In the rows, 128 means zero.
The rows below come in pairs that one turn or mirror swaps. Which row does each named row swap with?
nari: [138 106 137 125  99 123  82 128  84 126 146 134 103 153 105 140 109]
rar: [ 87 101 154 124 116 120 108 131 125 127 139 117 118 119 105  96 124]
gul: [118 148 118 115 116 124 123 128 148 119 138 146 161 180 108 146 145]
Nez: [140 104 132 128 101 127  88 127  81 132 151 132 100 156 100 142 112]
gasab: [138 136 123 125 111 167 135 133 127 132 102 136 159 174 148 155 112]
vovo: [119  91 154 147  89 153 128 135 118 148 140 131 109 100 139 121 132]
sugid: [ 97 115 110 140 129 108 101 102 129 130 135 152 123 109  91 149 122]
fosi: [119 142 131 122 119 162 136 132 138 139 100 132 161 166 152 149 120]
zolu: [114 114 123 109 103 135  95 119 100  95 148 151 146 144 146 149 120]
Lobal: [113 143 142 152 129 155 139 162 126 133 146 177 129 146 102 151 105]
radu: [110 134 134 150 118 151 138 154 131 137 131 177 119 139  90 159  94]
tisud: [ 71 123 128 119 107 143 134 137 143 143 116 134 153 150 135 131 125]
dore: [128 132 146 139 147 143 130 109 157 117 145 109 155 131 123  95 131]
Rito: [135 145 128 122 153 131 108 101 133 155 108 100 123 145 109 106 137]
Ludor: [119  87 148 157  84 152 128 132 124 151 128 121 104 104 128 136 116]
darov: [104 140 164 145 133 148 102 145 128 107 150 163 126 131 138 137  92]
bom: [139 139 133 127 144 133 115 106 139 164 108  99 107 137 113 105 144]
Pep: [174 114 126 131 109 136 101 138  97 133 135 123 108 164 118 171 111]
Mesu: [110  88 151 144  80 144 128 127 116 135 140 129 117 104 143 135 118]
lekuv: [127 142 113 114 132 144 142 135 140 133 129 153 149 168  95 164 151]
Makof: [151 136 131 151 149 136 111 107 133 122 139 154 100  91 118 145 119]
Zod: [122  90 154 148  84 144 128 133 119 132 135 128 112 103 148 138 123]
Vodid: [127 143 135 126 109 163 131 133 132 144 106 136 163 172 156 145 115]
mis: [136 139 128 114 151 124  78 106 116 113 125 114 135 143 133 115 126]
Bab: [151 100 128 121 106 126  91 135  84 125 140 136 107 157 105 158 110]
gera: [149 136 152 141 167 155 134 124 147 118 131 118 143 120 116 105 139]
Dif: [122  95 149 155  85 151 126 133 111 149 132 126 114 101 137 120 129]
getu: [116 148 107 112 116 136 127 132 146 117 131 143 159 172 108 159 138]
mikat: [155 145 148 146 161 151 121 121 155 121 132 108 131 117 119 110 133]
Kopo: [121 147 105 127 117 149 138 138 144 137 131 149 152 171  97 164 136]
gudi: [173 142 131 146 159 148 122 113 137 113 130 130 125 106 122 131 133]
koguf: [116 141 125 135 122 155 153 156 143 150 129 160 129 160  85 154 124]
Lasid: [157 112 129 131 101 140  84 128  87 129 143 135  97 154 117 158 105]
nus: [140 135 128 122 146 122 111  98 137 162 110  97 124 141 110 113 135]
zipum: [128 141 147 139 153 148 126 116 151 120 140 106 144 124 116  91 135]
mezog: [148 102 128 120 103 125  96 134  86 128 142 127 100 160 114 159 108]
bop: [132 102 142 164  93 159 134 137 124 170 132 115 112 112 125 126 134]
muda: [150 128 122 149 155 117 120 110 133 119 136 145 112  93 104 149 131]

bom pairs with gasab
Lobal pairs with muda
darov pairs with sugid
Pep pairs with bop

The rows below come in pairs that one turn or mirror swaps. Which row does each named row swap with?
ziki: [163 116 121 156 120 127 143  91 122  70 118  95  90 169 152 130  98 126
 144 148 179]
zovu: [ 91  98 115 149 120  79 145 123 102 127 139  96  98 122 118 145  87 122
 159 168 116]
pup: [138 141  99 140 106  85 114 100  88 113 115  93  74 130 127 131 138 153
 146  99 131]
Norug: [141 134  96 145  95  81 125  98  73 122 120 114  74 123 117 130 140 131
 146 104 123]
fimak: [163 157 113 156  98 109 151 116 108 127 123 127  90  98 109 127 134 107
 103 151 154]
Supov: [113  93  96 137  92 138 171  82 135 144 114 106  79 144 136 146 105 100
 139 156 129]
gadaz: [127 109 129 147 139 108 170 124 115 102 152 104  91 127 106 166 143 138
 177 152 128]
Genab: [149  96 101 202 118  89 139  78 116 120 128 122  45 110 154 150 108 121
 132 151 175]
fus: [123 102 121 163 114 100 120 114 120 117 115  76  53 127 109 153 108 109
 193 164 168]
Lote: [131 107 120 161 128  97 117 109 118 109 126  78  55 126 111 142 113 111
 193 170 175]
Mifom: [139  98 102 202 123  87 145  77 117 110 119 123  41 106 151 145 107 126
 119 148 166]
Libo: [171 121 135 152 120 126 146 101 131  78 112  88  90 157 157 132  90 130
 141 142 169]
sonet: [133 103  95 199 113  86 142  77 110 117 126 129  42 111 153 154 107 122
 116 148 167]
Tamaf: [119 133 125 128 112 102 144  81  84 140 150 127  89 144 127 145 153 161
 142 138 174]
kobem: [100 110 121 131 122  88 150 117 104 133 128 106 102 130 131 117  72 112
 164 165 117]
bas: [117 119 123 154 132 105 163 124 109 104 156 101  92 133  93 163 133 137
 176 167 133]
Mifof: [131  81  85 141  88 134 167  94 123 152 114 110  79 134 127 150 111 101
 135 156 132]
sizar: [136 160 102 132  96  84 144  99  93 133 117  99  71 141 112 139 129 150
 156 103 129]
Dabal: [156 163 114 164  94 106 151 118 114 119 117 125  88 104 102 127 137 108
 109 147 152]
tibeg: [111 121 129 138 124  96 142  81  84 152 152 141  88 132 131 140 146 156
 135 132 161]
dur: [146 102 108 199 122  91 140  77 112 115 115 134  46 104 149 145 113 129
 114 143 168]
Mav: [145 159 109 166  97 113 149 117 118 129 130 129  87 100  98 130 122 112
 108 136 140]
Pabem: [ 84 126 120 146 109  91 142 118 111 149 149  95  77 120 127 129  82 114
 170 158 136]
dakap: [113  95  92 141  96 138 166  95 130 149 129 100  76 141 138 150  95 103
 137 165 129]
Lomiv: [135 108 103 205 126  79 145  80 113 113 116 124  46 104 151 155 102 121
 128 145 173]
mef: [103 105 123 144 106  84 146 114 108 127 112 105  98 141 117 133  79 116
 171 169 115]
bured: [139 106 101 203 126  86 146  80 106 120 118 128  40 117 152 151 113 119
 118 149 165]
zol: [141  97 113 197 127  88 146  83 112 105 124 127  44 105 152 158 105 124
 123 145 177]
zem: [136 140 115 132 100  88 115  86  77 124 123 119  84 143 111 132 136 151
 136 117 123]
ronet: [119  98  86 132  88 142 168  96 126 148 118 106  83 146 121 141  97 110
 135 152 128]
Nudav: [136 150 138 157 127  77 131  68 114 144 100 102 100 142 141 157 111 134
 140 111 167]
nivik: [155 122 131 153 123 133 148 109 121  73 109  85  89 170 151 127  95 118
 138 149 160]
vob: [161 124 122 155 122 126 145  97 124  72 116  90  89 171 145 129  91 126
 144 140 176]
valeg: [157 107 118 157 121 134 145 103 131  74 110  84  97 162 148 128  94 126
 140 154 165]
Lefu: [159 118 120 156 121 128 143  97 127  70 112  83  88 163 152 120  97 124
 137 148 171]
Per: [161 153 128 161  99 117 149 115 121 123 120 130 103 109 104 129 123 107
 106 148 138]
Rolep: [127 115 118 152 129 103 173 109 113 107 143 108  84 118  98 172 139 149
 184 150 125]
Til: [128 135 115 156  83  76 114  97  72 127 115 118  85 131 115 137 135 128
 137 109 126]
Defi: [130  89  92 132  98 140 176  83 133 138 123 107  81 139 135 146 106  98
 138 160 125]
nize: [157 123 123 148 119 129 136  91 122  74 109  86  88 169 151 126  94 121
 148 145 173]
rufun: [117 113 134 126 128 102 142  91  83 156 143 137  91 137 139 139 143 154
 131 150 170]
tok: [117 107 130 133 134 106 172 135 111 103 143 100  94 133 105 154 128 148
 178 156 140]
davul: [108 110 138 141 133 101 180 121 119 111 151 102  85 119 111 171 121 147
 174 164 142]
suzug: [ 90 111 112 147 133  80 135 111 120 134 133  99  89 122 139 118  75 129
 166 172 127]
rim: [135 136 133 149 142  77 134  65 114 140 100  99  93 135 150 158 110 135
 136 106 167]
Mipos: [107 121 138 124 116 111 139  94  80 151 143 125 104 130 142 136 131 151
 135 150 180]
Fupid: [135  99 111 198 123  86 150  80 111 113 125 127  38 110 153 152  96 125
 128 141 178]
sef: [108 121 133 121 118 102 144  86  78 151 137 129  86 139 133 155 136 160
 122 137 162]
mal: [158 127 125 147 115 127 145 105 129  66 112  90  90 165 144 132  90 123
 135 151 162]
gezez: [162 173 112 161  98 112 151 116 111 124 122 122  81 112 105 133 130 121
 107 141 145]

Defi pairs with fimak
Mav pairs with ronet
dur pairs with valeg
zovu pairs with zem
suzug pairs with pup
sizar pairs with Pabem

